One turn moves every row onto another: examples first, then more rows asked:
Q568: [ 0.25 -1.87  0.28 -1.86  0.74  1.77  2.56 -3.00 -0.14 -1.20 -1.11 -1.62
 -0.44  0.56  0.95  0.20  1.83]
Q798: [ 1.76 -0.58  4.09 -0.63  1.11 -0.25  1.40  1.39  0.64  0.59 -0.60 -0.12
  0.82  0.43  0.04 -1.01  1.00]
Q522: [ 3.86 -0.02  1.75  1.62  2.99 -1.20  3.59  1.11  1.45  0.14 -1.11  1.29
  1.75  0.53  0.43  1.18  0.20]
Q194: [ 1.35  0.45 -2.51  1.29 -0.08 -0.94  2.36  2.18  0.54  1.25 -3.83 -1.02
  1.37  0.26  0.58 -0.07 -0.66]
Q207: [ 0.89 -0.29 -2.38 -1.05  1.03 -1.02  1.67 -2.58  0.41 -1.39  2.98  1.67
  0.67 -0.51 -0.28  0.66  2.57]
Q219: [ 1.18  1.58 -2.05 -0.22  1.49 -1.25  0.32  1.10 -1.56 -2.31 -0.54  0.43
  2.38  0.09  0.93 -0.82  2.49]
Q899: [ 0.39 -1.05 -0.40 -0.31  1.08  3.08  0.96 -0.63  2.77  0.51 -2.39 -0.32
 -1.56 -0.67  0.57  0.21 -2.32]
Q192: [ 1.90  0.56 -2.91 -2.88 -1.27 -0.44  0.40  0.98  1.41  3.08  0.05  0.51
 -0.40  0.65  0.95  0.42  0.04]
Q258: [-0.83 -1.40 -2.31 -0.59  0.13 -0.35  2.45 -1.74 -0.74 -0.45 -3.13  0.47
  0.67 -1.01 -1.70  1.80 -0.06]
Q487: [ 2.42  1.59 -1.60  0.12  0.04 -0.71  1.13  1.53  1.57  2.71  1.88 -0.67
  0.78  0.78  1.51 -1.82  1.57]
Q449: [ 2.58 -1.24  1.20  1.48  3.11  1.18  2.69  1.85  1.16 -2.08 -0.74 -0.09
  0.37 -1.03  0.77 -2.13  1.37]
Q362: [ 2.29  0.22 -5.27 -0.18  1.12 -1.41  0.76 -0.26  0.41  0.63 -3.41  0.75
  0.53 -0.07 -0.30  0.91 -0.24]
Q757: [ 0.62 -1.44 -2.70 -0.57 -0.78  1.13  3.65 -0.59  2.69  2.78  1.25 -0.19
 -1.22 -0.76  0.05  0.09 -0.27]
Q292: [ 2.06 -0.79  0.33 -1.06  1.07 -0.46  3.17 -4.06  1.04  0.66  0.43 -0.80
  0.38  1.77  0.95  1.93  1.56]
Q599: [ 2.14 -1.99 -1.79  0.49  1.46  1.23  4.73 -2.85  1.92 -0.97 -0.93 -1.32
 -0.50  0.59  1.80  1.15  0.73]
Q956: [ 1.70 -2.00 -0.34  0.57  2.28  0.12 -1.68  2.30  0.32 -1.97  0.71  0.83
  0.31 -2.34  0.39 -1.22  0.08]
Q476: [ 2.06 -0.90  1.34 -0.81  0.82 -0.91 -1.10  2.54  1.06  2.37  1.12  1.32
  0.60 -0.65  0.40  0.99 -1.22]
Q311: [ 2.60  0.22 -0.99 -0.06  2.13  0.85  0.95 -1.71  3.96 -1.04  2.75  1.58
 -0.69  0.22  1.80  0.95 -0.47]
Q753: [ 0.60  0.22  0.69 -0.79  1.99 -0.47 -1.03 -3.07  0.61 -2.09 -1.71  1.39
  0.87  0.36 -0.56  2.00 -0.68]
Q920: [ 1.48 -0.20 -4.25 -1.66 -0.12 -1.12 -0.92  0.12  0.53 -2.27  0.46  0.49
 -0.03 -0.42  0.89 -1.37  1.90]
Q367: [ 3.23 -1.28 -1.52  1.90  3.25 -0.91  0.40  1.98  0.96  0.49 -1.39  1.81
  1.16 -1.52  0.12  1.84 -1.84]

Q522 moves to Q449
Q367 moves to Q956
Now find these:
Q311 moves to Q899
Q194 moves to Q219
Q920 moves to Q192
Q292 moves to Q599
Q757 moves to Q258

